In the rows, zero is written as 128.
A single turn carries every row of the set below to another of its rows. Some are shown first; where does it send the rows asked next?
Z306: [125 117 130 126 135 150 155  99 125 126 139 120]
Z349: [145 112 126 155 128 152 157 115 121 108 125 115]
Z753: [141 130 132 146 114 146 141 100 151 113 119 119]
Z849: [113  95 136 150 146 145 137 129 137  91 146 150]
Z158: [119 125 149 140 122 142 133  82 152 114 130 128]
Z208: [127 125 135 149 120 157 132  83 154 107 122 119]
Z925: [121 100 156 151 122 143 129 133 147  86 134 110]
Z606: [115 112 129 147 157 170 140 132 132  97 132 135]
Z771: [134 117 150 161 115 129 141 102 154 101 119 126]
Z341: [118  97 129 159 147 157 139 132 139  88 141 144]
Z338: [143 106 138 148 126 131 160 119 120 111 130 125]
Z596: [123 106 160 148 119 147 129 100 140 125 133 105]
Z535: [103 107 154 126 129 152 120 112 145 101 145 111]
Z391: [110 108 141 135 127 170 121 113 149  95 138 102]
Z386: [109 107 140 136 152 146 137 129 143 102 144 153]
Z169: [129 101 150 145 116 154 125  96 141 121 130 103]
Z932: [124 120 156 147 120 126 138  93 152 110 127 131]
Z717: [127 100 124 154 142 161 133 132 141  86 131 147]
Z45: [136 120 136 162 116 149 138  96 155  99 116 119]
Z796: [133 131 144 140 116 137 134  92 138 119 127 127]
Z471: [107  97 133 138 150 151 135 120 138  97 150 149]
Z711: [114 101 121 152 149 169 138 125 143  92 142 140]
Z571: [140 131 141 153 115 137 144 107 147 113 119 122]
Z783: [122 102 133 152 150 159 135 134 123  89 131 141]
Z813: [133 100 151 149 117 142 138 112 154 118 126 101]
Z124: [123  95 135 138 147 147 133 132 125  90 134 148]
Z365: [136 130 133 139 113 146 134  92 144 116 124 123]
Z838: [134 132 149 150 115 130 139 102 141 118 124 126]
Z18: [125 106 160 150 121 141 138 109 147 124 130 104]
Z409: [130 109 140 130 131 129 157 109 122 121 138 128]
Z631: [121 104 142 150 123 164 127 127 149  85 131 102]
Z843: [122  98 135 146 145 143 139 136 144  90 136 153]
Z165: [107 101 124 139 151 165 135 117 142  98 147 143]
Z807: [135  97 144 146 114 151 132 104 149 116 125 100]
Z378: [109 102 164 135 126 137 126 124 144  94 143 115]
Z226: [111 108 127 129 159 163 142 128 140 101 136 138]
Z48: [107 113 133 137 154 165 131 118 139 104 144 148]
Z180: [134 119 121 142 133 164 155 103 125 118 131 113]
Z250: [116  97 130 122 151 149 137 128 135  97 137 145]
Z492: [118 109 123 148 148 175 129 120 137  93 136 144]

Z783 goes to Z606
Z349 goes to Z180
Z535 goes to Z378
Where do these go?
Z471 goes to Z849
Z365 goes to Z796
Z932 goes to Z771
Z492 goes to Z48
Z596 goes to Z18

A single turn carries every row of the set below to another of its rows. Some are shown first; where does it send the rows asked next?
Z466: [140 146 124 121 100 120 152 107 123 133 132 154 101 115 112 103 128 136
 108 127 141]
Z308: [130 130 111 138 121 116 105 122  85 126 151 128 125 136 119 126 126 146
 126 117 106]
Z517: [130 132  96 136 117 115 105 129  83 127 149 136 123 124 115 131 123 143
 115 113 104]
Z321: [125 150 104 129 103 137 140 128 113 128 122 150 146 104 128 100 123 105
 111 108 139]
Z528: [126 154 109 152 113 140 113 133  98 121 121 133 127 152 129 113 124 118
 116 117 109]
Z729: [144 130 107 122 115  91 114 110 112 118 133 143  97  98 119 110 132 140
 107 122 119]
Z278: [115 150 117 106 105 124 152 109 126 127 132 155 116 104 106 119 132 140
 115 125 137]
Z806: [115 136 102 124 126 122  99 120  87 128 157 139 132 132 122 122 117 141
 121 120 114]
Z79: [118 144 125 137 112 147 139 116 119 115 115 148 142 116 142 104 125 108
 118 111 130]
Z229: [139 125 105 114 122 101 118 115 112 107 140 138  93 112 121 115 137 126
  99 106 118]
Z722: [127 160 114 150 118 140 116 130 104 113 127 126 119 133 126 103 135 108
 130 139 109]
Z218: [120 154 108 137 105 147 146 122 114 111 133 151 139 103 131 105 138 109
 125 115 139]
Z458: [129 134 100 139 127 105 105 108  90 129 146 121 125 131 116 111 121 137
 121 110 107]
Z949: [117 155 112 155 115 144 108 134 104 114 131 145 121 132 130 126 135 114
 130 128 107]
Z424: [123 160 117 128 102 145 132 131 125 115 119 149 141 101 122 116 140 106
 114 113 126]
Z922: [123 151 122 136 106 140 145 118 116 126 130 153 145 107 132 103 129 110
 129 116 141]
Z76: [132 144 126 113 112 134 161 101 117 124 137 153 111 115 117 101 122 131
 103 122 134]
Z201: [131 153 114 116  98 126 143 109 121 130 133 164 108 108 117 102 124 141
 108 136 145]
Z538: [141 140 114 112 126  94 115 101 116 125 142 152  96 118 122 104 120 128
 102 117 121]
Z159: [132 143 103 113 128  94 121 121 117 115 136 142  88 112 115 117 135 142
 109 125 130]
Z147: [122 137 126 122 101 129 143 100 127 137 124 151 102 113 110 112 121 142
 108 134 131]
Z413: [129 161 116 151 115 149 106 141 104 123 130 126 132 125 117 120 134 127
 119 132 109]
Z935: [131 157 118 150 115 140 115 140 100 113 130 142 128 141 135 116 134 106
 129 122 112]
Z934: [126 139  97 134 134 111  95 133  95 126 148 127 127 114 121 121 126 146
 117 119 121]
Z584: [144 126 112 118 116  88 110 112 112 123 139 148 101 114 125 115 130 137
 106 108 125]

Z517 goes to Z949
Z278 goes to Z159
Where do these go?
Z922 goes to Z466
Z229 goes to Z806
Z538 goes to Z458

A single turn carries every row of the set below to another of its rows. Some are shown first; where does it send the rows asked next?
Z421: [140 134 138 123 140 140 127 144 104 127 122 114 115 138 133]
Z56: [114 149 120 153 121 142 135 122 129 131 110 111 122 109 126]
Z867: [137 129 123 114 134 113 126 142 136 144 134 107 132 117 119]
Z884: [117 120 103 149 120 140 150 128 146 125 150  96 127 113 118]
Z75: [149 117 101 128 123 136 147 113 130 122 111 113 102 117 131]
Z810: [156  88 115 132 116 133 124 119 121 127 142 110 124 133 127]
Z271: [136 125 123 148 112 157 136 123 122 100 142 120 118 146 133]
Z981: [120 121 137 148 127 150 114 136 113 145 132  99 145 128 122]
Z497: [150 131 135 119 134 138 128 132 104 131 123 127 126 141 133]
Z114: [130 127 120 115 139 121 142 143 139 150 129 101 130 116 116]
Z519: [116 147 118 144 122 141 139 122 132 138 111 111 124 102 127]
Z319: [123 121 134 149 118 147 113 131 119 145 136  96 149 130 120]
Z751: [156  91 118 133 122 143 123 123 115 129 141 100 125 143 123]
Z54: [136 120 120 152 118 163 143 116 120  98 136 112 120 133 130]
Z999: [119 121 100 144 117 137 139 128 152 129 153  97 124 126 117]
Z209: [125 120 105 153 114 138 148 125 152 136 148  98 128 117 116]
Z992: [115 150 119 145 127 153 137 123 122 142 113 105 124 109 121]
Z797: [124 118 106 141 111 138 149 124 156 123 149 106 133 124 115]
Z115: [147 130 142 120 135 143 137 137 106 123 116 122 125 135 133]
Z758: [133 128 118 117 133 116 130 138 129 161 130 104 131 120 122]
Z658: [158  91 116 123 121 141 125 122 122 134 137  98 129 139 124]
Z614: [143 127 133 118 137 142 125 130  99 123 116 120 125 136 134]
Z387: [129 122 121 151 117 166 150 125 123 106 137 112 117 145 131]
Z468: [126 117 132 149 128 153 105 130 116 142 142  98 138 131 127]
Z828: [136 132 117 125 135 117 128 147 131 155 139 102 130 115 117]
Z490: [130 119 120 142 121 162 149 113 118 103 134 120 122 140 134]
Z691: [146 119 104 128 115 133 157 111 127 127 112 117 110 111 121]
Z137: [151 117 100 128 117 134 148 108 133 122 120 114 103 117 127]

Z54 goes to Z209
Z828 goes to Z497
Where do these go?
Z137 goes to Z519
Z271 goes to Z797
Z56 goes to Z319
Z992 goes to Z468
Z387 goes to Z999

